(in the rows, 128 means zero)
One hidden turn or mirror swaps the rows below in pairs. Which row is each named row swapped with?
The rows were stretched afterwards, more along some directions than others.
foza: [155 116 138 112 138 135 177 147 149 120 148 110  91 157 137 115 124 123
 120 130 150 118 123 142 151]
remur: [138 122 149 123 127 141 198 128 164 143 145 131 102 150 115 138 165 134
 117 135 166  88 139 117 138]
pina: [140 119 135 100 135 124 183 140 156 131 146 106 101 148 135 116 118 126
 114 123 154 118 120 132 145]
Kerim: [128 141 130 123 131 126 194 123 125 137 134 128 105 139 132 121 160 115
 130 126 151  78 130 117 124]
gipon: [139 113 157  99 125 134 171 128 172 131 148 125 132 140 130 135 149 144
 135 142 156  89 107 122 147]
zotep: [123 117 137 101 135 122 151 143 131 141 146 118 102 149 139 108 132 127
 124 126 146 107 109 134 131]
nog: [148  97 152 103 139 117 166 138 146 129 161 120  97 151 130 113 124 144
 138 146 162  99 111 141 146]
puza: [137 118 141 107 128 113 186 130 162 151 148 136  97 158 151 118 151 145
 132 138 152  80 118 132 145]
seses: [137 112 154 111 134 141 182 135 158 124 145 124 125 141 130 129 153 133
 137 130 149  96 109 123 145]
vov: [116 106 135 120 147 114 158 140 148 159 126 117 103 140 144 113 137 133
 120 129 128  95 136 116 120]
Numek: [134 111 132 106 140 119 157 145 114 126 149 123 100 154 133 105 129 133
 124 130 143 105 119 145 142]
Vuri: [125 111 143  95 145 121 166 140 152 150 144 135 102 138 129 133 122 149
 120 124 143 101 115 123 140]
roko: [121 106 128 115 134 103 168 135 139 140 133 113  92 137 138 117 135 133
 123 132 131  97 137 124 127]
guzi: [136 118 148 100 143 126 183 133 144 117 156 129 129 143 124 127 118 132
 136 129 161 103  98 138 154]
tavet: [135 104 143  99 155 128 185 143 149 152 147 132  99 145 131 125 122 152
 119 124 139  97 112 130 146]
bidun: [141 147 137 116 139 135 187 145 152 122 151 138 116 152 133 117 153 130
 137 133 176  94 137 119 144]
feg: [133 113 129 123 139 125 158 128 115 126 146 133  91 143 117 134 141 128
 139 133 138  97 123 147 148]
ruvez: [144 130 145 115 144 143 197 149 147 134 148 137 110 161 141 108 152 135
 133 121 164  98 140 114 146]
kog: [115 124 146 108 131 118 156 141 140 148 139 128 133 147 142 105 143 142
 143 123 149  87 115 131 142]
vivu: [128 124 145 109 128 126 173 131 134 130 146 134 136 148 134 107 135 137
 148 125 157  88 113 139 156]
Ridin: [123 123 136 113 102 129 183 121 130 135 146 131 117 133 124 137 149 120
 127 134 149  96 114 125 138]
Rola: [118 103 149 110 148 111 153 135 145 154 129 141 122 150 136 111 136 160
 121 131 145  83 129 126 138]
Tatiz: [132 108 139 117 141 137 167 131 127 134 144 126  97 145 118 137 140 139
 139 135 141  93 123 145 153]
mogo: [154 130 131 116 120 119 203 131 141 114 157 133  95 148 132 127 149 123
 142 147 165  86 115 147 160]
sir: [125 135 137 128 130 134 203 122 125 140 134 131 108 135 132 132 162 120
 125 128 145  76 134 107 122]
tulon: [136 134 125 107 128 123 165 143 153 121 139 113 107 141 129 121 126 126
 116 129 152 114 134 131 137]
sekev: [162 118 161 108 144 153 198 136 149 133 156 140 113 164 132 106 147 134
 135 118 162  91 110 127 148]
zana: [153 114 171 115 142 151 191 133 156 140 154 142 118 150 130 120 147 141
 129 127 159  84 107 120 138]
Nofe: [114 132 138  88 124 117 181 130 145 142 146 132 118 141 141 136 167 136
 131 146 164  76 118 102 127]
sote: [121 112 148 106 155 128 167 134 146 137 146 142 115 159 134 119 149 144
 130 120 145  88 123 127 133]
Reger: [133 125 139 123 119 139 191 130 170 148 139 127  92 144 128 143 163 126
 112 137 157  96 134 115 129]
Fotu: [153 118 170 112 142 150 194 135 148 141 155 141 118 158 135 114 149 142
 134 125 155  83 107 124 142]
Zutel: [138 111 143  97 153 124 182 151 154 154 148 132 102 148 135 126 122 153
 121 126 148 101 114 129 148]
vul: [124 129 148 120 132 119 154 133 139 142 142 130 128 137 135 110 139 137
 140 132 156  88 119 129 139]
Dagid: [122 120 138  98 134 126 149 149 132 143 146 116 111 158 143 102 134 134
 130 130 147 103 118 141 141]
tode: [120 126 150 108 134 128 157 139 143 148 146 133 143 150 146 101 139 143
 144 122 148  92 114 127 148]
let: [152 106 148 105 141 126 170 137 138 122 160 131 113 146 124 116 122 135
 139 143 167 101 115 132 143]
Gat: [131 111 131  97 135 119 171 136 134 128 144 114 116 153 133 111 117 128
 120 123 146 116 122 125 143]
kubes: [142 136 143 114 140 132 190 139 148 122 149 143 113 159 132 117 155 139
 138 131 168  97 132 118 144]
sez: [123 124 130 108 127 104 143 134 131 132 140 116 102 138 140 116 124 125
 120 133 141 104 118 136 128]
fuvi: [139 135 131 126 136 132 178 140 149 125 141 106 104 140 132 124 131 115
 113 130 150 116 134 130 132]
fev: [139 130 132 117 118 105 181 132 142 119 148 140 104 138 128 125 146 128
 139 141 147  85 118 141 149]
zeni: [132 141 138 127 130 131 202 124 128 132 136 134 109 136 130 131 160 121
 128 129 147  77 132 112 124]
kefeb: [147 136 139 107 137 139 198 146 151 123 153 136 110 163 133 117 155 137
 139 128 179  93 138 120 148]
pibu: [140 115 130 117 141 117 161 142 157 134 135 102  96 140 131 120 113 131
 108 134 144 116 124 140 140]
Kudip: [133 111 132 123 143 127 163 133 120 134 142 131 102 144 118 133 143 143
 140 137 138  85 128 151 149]
tesub: [141 107 143 103 145 124 170 140 158 146 147 126  99 142 130 131 112 141
 121 124 142 116 107 133 152]
goti: [133 108 134 119 147 128 171 127 123 136 145 131  94 142 115 134 141 144
 135 139 141  81 123 147 145]
biret: [129 117 133 112 134 120 152 135 122 122 146 122  99 149 126 110 143 123
 128 129 147  98 124 146 137]
gatev: [146 118 147 104 127 124 198 131 157 147 158 131  97 170 147 119 150 147
 143 145 163  84 118 136 158]
gal: [153 105 155  96 143 122 171 139 136 123 160 122 104 141 131 114 119 140
 132 143 157 106 105 132 149]
Did: [148 115 147 110 151 128 194 148 145 127 146 132 109 154 126 119 130 142
 127 144 176  97 123 134 162]
Kas: [147 120 146 103 126 128 198 135 165 142 155 139 102 168 148 119 150 145
 138 136 156  92 118 129 155]
zaras: [128 120 145 110 134 128 152 140 128 132 151 126 122 146 139 105 130 129
 123 121 139 108 115 135 131]
gulor: [119 120 145 112 112 125 185 124 127 140 146 134 127 135 117 128 150 129
 127 128 149  89 118 122 142]
fibi: [130 114 137 115 140 133 157 136 118 132 145 131 102 143 117 132 142 140
 143 134 135  93 123 146 149]
nupu: [125 107 139 119 143 110 152 129 141 144 129 113  94 133 137 120 139 139
 119 137 125  94 135 122 125]
nute: [129 116 143  95 144 125 168 144 155 153 144 128 105 141 132 132 120 152
 123 126 140 106 116 124 142]
fim: [125 122 153 111 131 120 158 134 137 135 145 136 141 146 136 106 135 144
 147 127 146  97 103 133 150]
sizot: [142 139 136 114 140 123 180 139 148 119 146 138 114 156 132 115 148 135
 129 133 170  98 141 123 147]
ked: [136 135 143 108 149 134 194 148 162 140 147 143 101 166 141 110 159 140
 130 128 175  84 138 117 141]
nuned: [130 121 152 107 139 121 157 144 141 138 146 129 137 153 142  97 130 140
 139 129 153 101 106 139 159]
nele: [115 126 147  90 127 115 174 120 148 141 150 136 124 139 139 134 157 144
 133 140 167  80 113 101 119]
pepos: [134 135 131 117 113 106 176 126 138 121 149 137 107 138 130 129 150 126
 145 150 155  84 112 143 149]
gero: [136 111 140 115 145 116 140 143 144 122 144 117 106 146 120 111 127 125
 123 136 151 106 114 144 139]
kag: [142 122 126 117 128 131 171 133 145 117 139 109  99 141 124 126 127 119
 118 124 145 118 131 134 137]

Swapped with zaras: fuvi
Swapped with zana: sir
Swapped with fev: gatev
Swapped with fim: kubes

